In the data rows, 128 means zero.
Here are some points:
[122 128  81 151 151 124  96 131 103 121 158 150 161  89 112 103 129 139
 140 141 167  86 152 127]
[168 132 161 115 124 118 183 115 175 104 131 114 126 132 132 132 137 115
 147  80 113 173 140 115]
[143 132 122 102 154 141 126  97 138 137 113 120 129 104 113 159 136 132
 145 111 121 136 137  99]
[160 148 152  78 125 120 184  92 174 122 113  83 130 150 121 163 121 120
 151  86 108 179 145  97]
[117 119 111 143 128 137 168 112 140 116 132 141 156 120  99 146 138 109
 122 116 138  88 146 153]
[131 132 112 113 131 119 147  97 151 122 131 138 143  98 105 139 135 139
 170  99 147 183 143 125]
[126 140 181  95 104 124 141 149 153 116 126 125  72 155 178  93 127 125
 119 155 117 118 111 115]
[124 133 102 135 148 124 101 140 119 142 161 132 163  97  95 141 177 134
 170  89 141 128 157  98]
[140 106  87 117 140 116 124 105 146 169 145 115 136 126 103 149 146 150
 128 125 140 148 171 138]
[145 159 138 138 118 117 160  95 127 111 136 120 120 132 103 156 136 137
 119 101 116 139 117 116]
[149 164 128 108 121 115 191  76 174 121 150  97 148 113  75 158 146 110
 143  94 128 190 145 102]
[119 160 168 104  75 117 116 182 163 115 129 121  87 142 166 108 128 119
  79 153 112  99  97 108]
[136 123 183  72 133 119 170 166 151 127 119 137 127 157 188 113 163 161
 133 146 128 141 109 121]
[109 131 160  60 144 108 135 144 153 114 128  88 103 152 180 135 124 134
 103 122 127 132 120 158]
[122 127  95 121 136 145 136 124  96 118 136 125 147 108 109 116 124 134
 163 113 126 132 136 147]
[128 129 160 141 108 113 141 166 140 123 124 124  93 128 143 126 159 107
 119 131 118 149 123 104]
[ 78 105 119 129  90 147  69 168  95 121 125 128  96 143 167  94 111 130
  69 166 144  77 119 189]
[142 125  95 161 199 165 137  84 119 122 125 135 174  91  87 132 133 137
 160  84 132 162 154 138]
[116 142 182 149 104 117 144 153 145 134 148 118 101 145 121 131 143  89
 112 127 139 141 103 120]
[128 120 157 169 105 124 113 118  95 136 118 143 139 117 124 116 139 103
 115 114 132 106 117 125]
[129 117 125 168 126 155 168  72 126 145 104 110 151 111 106 143 123 115
 120 136 137 112 141 135]
[124 132 139 117 151 138 134 139 129 122  87 128 133 114 120 124 129 119
 118 134 114 117 128 126]
[ 99  70  98 102 121 142  83 160  83  93 122 148 131 119 167 121  80 154
  97 159 149  98 121 190]
[117 135 132  95 156 108 135 105 135 132 144 138 140 135 139 151 114 139
 130 124 133 160 125 131]
[150 108 110  78 166  94  86 139 141  99 128 121 133 148 144 126 161 129
 147 120 119 137 130 123]
[138 115  97 108 151 126  99  98 126 139 140 141 135 127 104 123 116 157
 153  90 114 172 133 130]
[126 104  97 136 161 128 133 106  92 105 131 142 145 116 108 145 112 152
 130  84 133 138 142 135]
[134 119 118 130 136 111 116 162  93 125 184 133 146 113 134 132 132 126
 154 162 130  84 138 130]
[134 138 130 136  80 145 164 116 160 126 111 142 119 143  98 132 120 141
 142  97 117 126 124 104]
[125 105 111 128 120 164 132 135 113 108 121 122 139 134 129 131  81 157
 114 102 115 104 141 196]
[151 132 144  90 129 115 177 105 161 119 125 121 157 131 125 153 135 126
 120 129 130 171 143  92]
[150 140 126 140 171 120  86 151 120 127 155 134 140 125 109 122 152 110
 148 121 122  83 145 133]
[123 125  78 166 144 128 103 117  86 127 148 134 150 109 111 122 116 136
 144 117 120 108 164 148]
[131  88 108 154 161 160  80 144  85 120 107 150 127 127 150  99  85 144
 109 158 133 125 111 170]
[133 135 147 100 106 123 151 165 143 129 124 113  98 162 147 136 151 143
 115 154 128 115  91 127]
[132 127  97 142 178 142 143  98  93  89 130 144 137 107 109 135 124 130
 139 119 138 123 139 156]
[148 144 107 118 125 112 158 110 112 145 108 136 136 146 117 134 109 148
 124 112 154 139 124 137]
[131 135 111 130 126 121 142 101 140 137 119 132 125 158 104 123 123 121
 120 111 128 119 140 126]
[105 154 199 114  58 111 150 185 171 143 112 104  95 159 194  94 108 152
 113 164 122 174  58 119]
[120 109 124 131 136 146  94 143  95 123 130 135 134 139 137 129 101 126
 105 151 106 107 124 143]
[ 93 113 157 123 106 136  82 177  96 118 104 133 107 164 159 105  84 132
  78 183 152  82 106 165]
Here are 40 more points, each followed by its number:
[137 125 119 152 134 105 116 134 119 123 118 119 120 120 127 153 155 120
 159  79 133  99 145 108] 0
[129 135 132  95 125 101 156 108 134 119 115 100 158  96 131 121 142 140
 150 103 120 182 123  89] 1
[168 172 109 145 167 128 141 108 148 150 138 148 133 123 112 120 160 114
 151 116 154 125 136 107] 2
[147 152 155 101 133 109 177 113 169  94 111 111 126 126 109 140 144 142
 140 125 121 144 151 100] 3
[139 133 121 136 163 111 132 137 127 145 123 149 142 126 107 114 136 127
 152 128 105 132 140 106] 4
[116 136 153 123 101 108 125 139 151 144 136 127 107 138 143 121 130 114
 119 146 122 124  95  82] 5
[111 138 131 139  62 148 183 116 128 117 110 131 127 131 133 128 104 147
 135 120 139 136 124 120] 6
[169 110 101 119 177 127 131  97 140 126 124 148 160 103 113 149 113 134
 138  98 139 136 130 133] 7
[144 127 116 146 173 148 125 101 112 132 114 133 133 103 126 146 122 127
 156 115 128 129 158 140] 8
[ 95 104  77 115 141 138  84 136  75 109 127 129 137 116 123  80 111 144
 126 172 132 110  99 187] 9
[123 143 126 120 156 141 149  94 126 135 121 136 139 142 114 162 133 157
 121 116 147 159 124 136] 10
[118 133 157 131 150 148 136 110 124 137 156 144 115 127 130 143 139 143
 135 136 120 158 138 122] 11
[158 152 106 118 178 135 137  82 131  79 165 115 149 107  77 146 105 128
 148 105 148 150 168 114] 12
[134 123 166 159 106 129 114 174 124 133 139 147 114 120 178 110 104 108
 107 174 144  57  95 142] 13
[127  99 123 144 141  92 125 137 146 138 112 144 117 122 138 148 151 122
 124 120 130 123 135 130] 14
[147 142 139 120 114 116 122 132 142 104 127  92 111 145 158 121 144 120
 104 125 141 133 110 104] 15
[117 130 120 110 119 119 133  91 149 118 119 104 112 134 131 129  91 151
 129 164 118 161 125 170] 16
[137 107 109  92 107 135  93 156  79 127 133 114  93 148 166  98  77 120
  98 143 124 154 114 155] 17
[130 129 145 108 128 121 177 114 120 137 115 133 136 146 120 137 152 142
 143 103 120 138 140 112] 18
[107 123 160 100  87 122  95 208 134 144 131 105 102 163 186  98 117 114
 104 196 125  99  92 131] 19
[139 147 185 127 104 107 145 153 137 135 137 108  88 151 161 120 159 119
 126 139 125 117  89  90] 20
[124 109 141  77 167 109 109 146 134 104 148 135 123 139 171 121 146 126
 101 140 128 150 141 138] 21
[146 117  92 113 182 135 124  80 129 164 156 105 167 108  91 155 128 127
 157  81 120 146 160 135] 22
[118 173 122 135 132 127 170 116 160 124 113 118 130 117 127 136 128 136
 141 105 134 131 134  96] 23
[111  94  75 144 156 113 113 100 129 124 112 135 183 104  85 145 138 143
 134 107 126 128 155 125] 24
[132 137  98 144 141 157 144 121 131 146 104 125 118 133 109 137 138 114
 108 121 164 122 137 124] 25
[116 112 150 131  82 133  75 187  88 134 133 134 114 171 187  70  92 146
  98 177 122  99 112 170] 26
[121  91 119 145 123 146 108 123 145 145 115 111 145 142 148 131 114 132
 108 158 120 137 113 132] 27
[152 154 146 131 127  99 145 151 175 115 146 131  89 135 181 117 156  95
 118 134 112 127 113  86] 28
[132 142 182 165 103 144 154 149 164 132 137 137 125 147 174 108 140  89
 134 135 158 113 134  77] 29
[113 121 141 137 136 124  88 175 128 133 160 131 142 117 122 109 153 147
 135 142 120  95 151  96] 30
[150 146 173 104  66 102 144 188 178 121  82  84  74 170 171  94 120 157
  73 156 121 160 101 143] 31
[130 139 124 139 151 122 120 115  91 149 148 126 158 135 128 111 128 111
 125 136 144 115 116 128] 32
[126 143 143 119 134  86 137 115 143 120 101  89  96 101 146 144 132 124
 116 139 105 142 105 120] 33
[117  98  77 136 148 154  81 186  85 105 134 118 130 100 175 119 112 161
 100 153 148 118 148 210] 34
[138 129 132 101 161 102 103 135 119 121 131 110 150 106 113 132 159 128
 148 105 158 136 142 119] 35
[154 138 122 119 155 113 112 120 139 113 129 146 140  96  97  97 154 147
 150 107 135 145 153 129] 36
[133  97 106 142 165 123 103  99  95 122 138 134 161 108  93 150 156 114
 163  88 129 113 157 107] 37
[115 126 129 166  92 140 176  94 130 128 116 122 159 134 114 156 137 111
 140 106 139 140 122  98] 38
[129 119 113 131 145 145 132 126 144 117 105 112 141 149 119 153 104 142
 142  87 132 161 153 154] 39
Which of these numbered points is nearest to each point below, looking only along the 4 directions in which the first points spread most? Its number follows each.
[144 145  61 159 205 162 130  57 101 121 152 134 165  95  96 165 149 142
 167  84 156 137 196 120] > 22
[150 141 178  87 101  76 116 191 147 112 116 113  94 154 187 115 148 150
 116 161 129 142 105 122] > 20
[118 100 105 116 151 173  61 154  83 120 116 136 110 117 145  89  54 139
 117 153 149  81 101 175] > 34
[130 128  86 127 182 132 134 105  85 124 124 122 149 127 110 146 144 144
 145  99 122 130 181 149] > 24
[123  81 111 144 125 120 103 174 102  93 108 128  95 149 138 123  64 133
 114 172 131 122  95 184] > 17
[129 138 135 126 151 144 149 119 138 158 114 108 142 139 124 160 136 141
 148  85 134 144 157 120] > 18
[114 138 124 142 130 136 157 133 137 109 106 109 135 134  96 118 126 126
 116 120 131 168 152 123] > 18
[126 147 156 138 131 100 164 109 133 111 121 127 137 125 136 157 122 133
 139 143 137 136 103 111] > 18
[141 142 178 113 143 105 122 149 150 148 130 110 109 105 134 111 129 135
 156 143 101 135 138 140] > 15
[ 98 135 134 134 129 136 172 109 143 132 106 126 122 107  98 141 117 121
 124 120 122 140  95 127] > 6
[147 125 105 150 138 153 127 109 123 130 126 134 147 100 109 149 101 140
 138  84 139 129 161 142] > 8
[ 97 133 146 132  99 121 126 193 146 121 136 140 102 142 152 114 168  84
 103 133 109  88  84  78] > 20
[124  72 110 159 164 153  79 149  50 136 132 130 140 143 153  83  79 144
 133 146 149 128 117 217] > 34
[107  94 119 126  85 145  63 171  89 130 128 134  95 144 163  59  89 154
  83 199 146  73  84 159] > 26
[142 129  98 125 159 169 142 102  85 136 129 114 152  93 118 149 112 124
 134 102 160 147 134 139] > 8
[139 111 105 151 155 131 137 115 129 109 123 131 128 118 124 167 140 158
 156  86 117 153 168 142] > 7
[136 120  88 144 152 163 143  95  99 141 142 169 178 105 121 137 134 123
 140 119 123 135 172 148] > 24
[123 133 179 149  94 115 125 197 143 139 171 148 135 143 131 126 156  76
 116 141 108  99 105  88] > 29
[128 137 128 141 116 143 125 125 101 138 116 124 141 141 156 110  75 162
  95 155 154 127 124 158] > 27
[140 118 101  93 152 163 125 132 104 106  97 104 149 127 124 138 114 158
 127 132 130 154 153 156] > 39
[138  94 132 122 154 105  70 145 143 140 177 135 106  94 143 112 165 101
 134 108 122 110 126  97] > 30
[106 140 170 117  88 123 110 144 163 129 127 143 104 143 153 119 156 109
 140 156 119  93  92 121] > 5
[116  88  84 155 149 144  90 153  73 145 131 148 143  95 135 109 101 148
 102 147 141 117 132 174] > 9
[ 99 124 141 115 109 135 122 151 145 150 100 135  90 146 171 132 140 134
 136 146 130 129 106 112] > 15
[ 90 157 200  88  62 125 151 145 136 124 109  64  69 162 187  96 128 126
  76 150 104 141  93 111] > 31
[127 157  93 144 113 152 139 118  94 124 133 126 149 122  99 116 107 137
 108 133 121 132 128 125] > 25
[156 114 128 160 148 131 143 113 125 116 130 135 130 120 110 152 142 152
 150 113 114 125 130 139] > 8
[137 137 136 131 102 139 151 123 138 126 101 102  94 134 140 145  93 144
 105 133 131 151  97 140] > 6
[125 135 195  92 106  82  84 199 129 126 141 118  82 115 178 117 184  80
 121 143 127 110  88 108] > 20
[129 133 117 117 171 121  86 143 131 128 146 131  98 105 113 116 153 128
 151  93 135 129 150 106] > 35
[105 110 125 132 105 171  63 203 102 119 128 143  98 155 167  94  77 119
  78 186 129  98  58 168] > 26
[108 142 193  74 112  86 111 196 162 122 183 107 105 159 170 116 151  97
 127 134 132 122 109 121] > 28
[119 169 109 132 131 117 126  94 162 143 161 146 128 108  97 147 146 128
 159 103 131 122 149  87] > 2
[127 117 122 136 153 157 119 111 127 160 146 148 174  98  77 128 154 118
 186 120 104 128 162 106] > 37
[122 104  78 139 163 146  80 119  85 133 124 150 144 151 123  97  95 120
 100 143 138 100 164 179] > 9
[129 132 143 139 156 103 160 117 142 134 134 128 123 132 119 144 135 142
 130 118 125 102 135 115] > 11
[129 121  89 163 140 131 139  89 147 127 117 143 178 114 103 185  93 122
 153  98 110 143 150 103] > 12
[139 101 146 153 130 172 127 139 122 136 106 116 128 145 119 157 112 122
 112 151 100 128 124 144] > 27
[126 109 130  87 164 106 114 150 132 152 127 130 135 105  98 144 132 118
 147 114 111 123 139 125] > 35
[143 123 117 156 108 153 147 122 124 147 119 143 150 143 112 115 128  97
 142 139 137 113 140 135] > 25
[108 123 140 145 138 126  91 161 122 132 154 124 118 120 118 104 170  92
 127 112 120 108 170 137] > 30
[119 148 142 144 123 136 184  87 149 154 123  79 118 125 102 161  88 114
 117 134 140 183 110 125] > 6
[ 93 129 168  96 118  92 116 178 152 125 141 124  80 139 180  80 137 119
 111 160 122 132 129 146] > 19
[128  98 103 140 155 135  74 134  80 110 127 108 146 127 128 126  93 180
 102 171 141 102 129 180] > 9
[ 79 124 129 140  92 125 106 183 112 126 131 129 128 135 148  88 151 102
  88 181 148  65 123 130] > 13
[152 121  81 141 129 138 139  99 106 128 125 126 165 121 101 135 126 138
 160  99 128 134 157 129] > 8
[109 142  94 146 140 130 142 108 115 141 150 140 154 105 120 127 133  97
 149 110 138 120 120 119] > 0
[ 94 108 115 115  98 161 114 166  52  96 118 147 105 126 169 111  95 124
  63 157 155  90 111 186] > 26
[136 128 118 134 164  94 105  97 126 115 132 134 162 114 113 116 144 128
 171 100 130 117 156 148] > 36
[138 125 116 129 175 103 129  78 147 155 131 122 158  90 116 152 162 127
 158 104 130 136 157 130] > 12
